Each row has a name. Each question is about the rows just above it.

| -30 |  12 | -36 | -29 |  -2 |  39 | -40 |  42 | = kisig
|  -3 |   1 | -45 |  41 |  -1 |  36 |  24 | -33 | = Keles
|  27 |  42 | -14 |  45 |  15 | -29 | -28 | -36 | = nev
| -45 |  25 |  48 |  18 |   5 | -11 | -27 |   5 | = tel
| -35 |  29 | -17 |  31 |   0 |  37 |  16 | -24 | = zin
|  -8 |  46 |  35 | -10 |  -6 | -30 | -40 | -18 | = gen
| -44 |  37 | -46 |  22 |   7 |  12 | -10 |  43 | = Kala
|   6 |  -7 |   5 | -48 |  27 |  54 |   8 | -29 | = pid
Count the entries of | -44 |  37 | -46 |  22 |   7 |  12 | -10 |: | 7
Number of entries in | -45 |  25 |  48 |  18 |   5 | -11 | -27 |   5 |: | 8
How many entries does |  -3 |   1 | -45 |  41 | have? | 4
Count the entries of | -30 |  12 | -36 | -29 |  -2 |  39 | -40 |  42 |: | 8

|  -5 | -10 |  11 |  -6 |  -9 |  11 |  tel
| -41 | -15 |  20 | -11 |   8 |  19 |  kisig
|  33 | -17 | -56 |  45 | -23 | -42 |  rumid
|  53 |  22 | -54 |   6 | -34 | -35 |  fanur
Number of entries in |  53 |  22 | -54 |: | 3
How many entries does |  53 |  22 | -54 |   6 | have? | 4
Number of entries in | -41 | -15 |  20 |: | 3
Count the entries of |  53 |  22 | -54 |   6 | -34 | -35 |: | 6
How many entries does | -41 | -15 |  20 | -11 |   8 |  19 | have? | 6

|   4 | -29 |   9 |  -8 | -20 | -12 | -46 |  -1 |  -7 |  20 |  13 |   5 |  14 |  -9 |  12 |   6 |  26 |   8 | -12 |  -7 |  23 |   6 |  -2 | -13 |  -7 |  -7 | -17 | -15 | -18 |  -8 | -10 |  -8 |  16 | = rumid
|  26 | -29 |   4 |  -8 | -31 | -25 | -37 |  -1 |  -1 |   6 |   5 |   4 |  -2 |   7 |  33 |   3 |  29 |  -5 |  -6 | -10 |  13 |  -7 |   1 | -17 | -14 | -15 | -15 | -20 |   0 | -13 |   2 |  -9 |  -4 | = fanur
|  10 | -29 |   4 |  -8 | -31 | -25 | -37 |  -2 |  -1 |   6 |   5 |   4 |  -2 |   7 |  23 |   3 |  29 |  -5 |  -6 | -10 |  13 |  -7 |   1 | -17 | -14 | -15 | -15 | -20 |   0 | -13 |   2 |  -9 |  -4 | = zin
|   4 | -29 |   9 |  -8 | -20 | -12 | -46 |  -1 |  -7 |  20 |  13 |   5 |  14 |  -9 |  12 |   6 |  26 |   8 | -12 |  -7 |  23 |   6 |  -2 | -13 |  -7 |  -7 | -17 | -15 | -18 |  -8 | -10 |  -8 |  19 | = tel
Count the entries of |   4 | -29 |   9 |  -8 | -20 | -12 | -46 |  -1 |  -7 |  20 |  13 |   5 |  14 |  -9 |  12 |   6 |  26 |   8 | -12 |  -7 |  23 |   6 |  -2 | -13 |  -7 |  -7 | -17 | -15 | -18 |  -8 | -10 |  -8 |  19 |: | 33
How many entries does |  26 | -29 |   4 |  -8 | -31 | -25 | -37 |  -1 |  -1 |   6 |   5 |   4 |  -2 |   7 |  33 |   3 |  29 |  -5 |  -6 | -10 |  13 |  -7 |   1 | -17 | -14 | have? | 25
Count the entries of |   4 | -29 |   9 |  -8 | -20 | -12 | -46 |  -1 |  -7 |  20 |  13 |   5 |  14 |  -9 |  12 |   6 |  26 |   8 | -12 |  -7 |  23 |   6 |  -2 | -13 |  -7 |  -7 | -17 | -15 | -18 |  -8 | -10 |  -8 |: | 32
Count the entries of |   4 | -29 |   9 |  -8 | -20 |: | 5
Count the entries of |  10 | -29 |   4 |  -8 | -31 | -25 | -37 |: | 7

| -35 | -13 | -20 | -15 | -23 |  58 |  23 |   9 |   5 |   7 | -23 |  -3 |  21 | -> Keles
| -11 |  17 |  47 |   5 |  29 | -53 |  -5 |  -4 |   3 | -12 |  18 |   3 | -14 | -> gen
| -23 | -15 |  17 | -50 |  29 | -22 |  -1 |  16 | -13 |  -8 |  11 |   3 | -36 | -> Kala
|  15 |  24 |   2 | -21 |  25 |  -5 |   1 |  35 | -36 |  32 |  38 |  10 |   0 | -> fanur
| -37 |   4 |   5 |  13 | -22 |  35 |  30 |  -5 |  -6 | -12 | -23 |  13 |  43 | -> pid
| -20 | -21 |  16 |   4 |  28 | -24 |   3 | -35 | -19 | -36 | -30 |  27 |   3 | -> sot
|  15 |  24 |   2 | -21 |  23 |  -5 |   1 |  35 | -36 |  32 |  38 |  10 |   0 | -> zin
Count the entries of | -35 | -13 | -20 | -15 | -23 |  58 |  23 |   9 |   5 |   7 | -23 |  -3 |: | 12
Count the entries of | -23 | -15 |  17 | -50 |  29 | -22 |  -1 |  16 | -13 |  -8 |  11 |: | 11
Count the entries of | -23 | -15 |  17 | -50 |  29 | -22 |  -1 |  16 | -13 |  -8 |  11 |   3 | -36 |: | 13
Count the entries of |  15 |  24 |   2 | -21 |  23 |  -5 |   1 |  35 | -36 |  32 |  38 |  10 |   0 |: | 13
Count the entries of | -20 |: | 1
Count the entries of | -35 | -13 | -20 | -15 | -23 |  58 |  23 |   9 |   5 |   7 | -23 |: | 11
How many entries does | -35 | -13 | -20 | -15 | -23 |  58 |  23 |   9 |   5 |   7 | -23 |  -3 |  21 | have? | 13

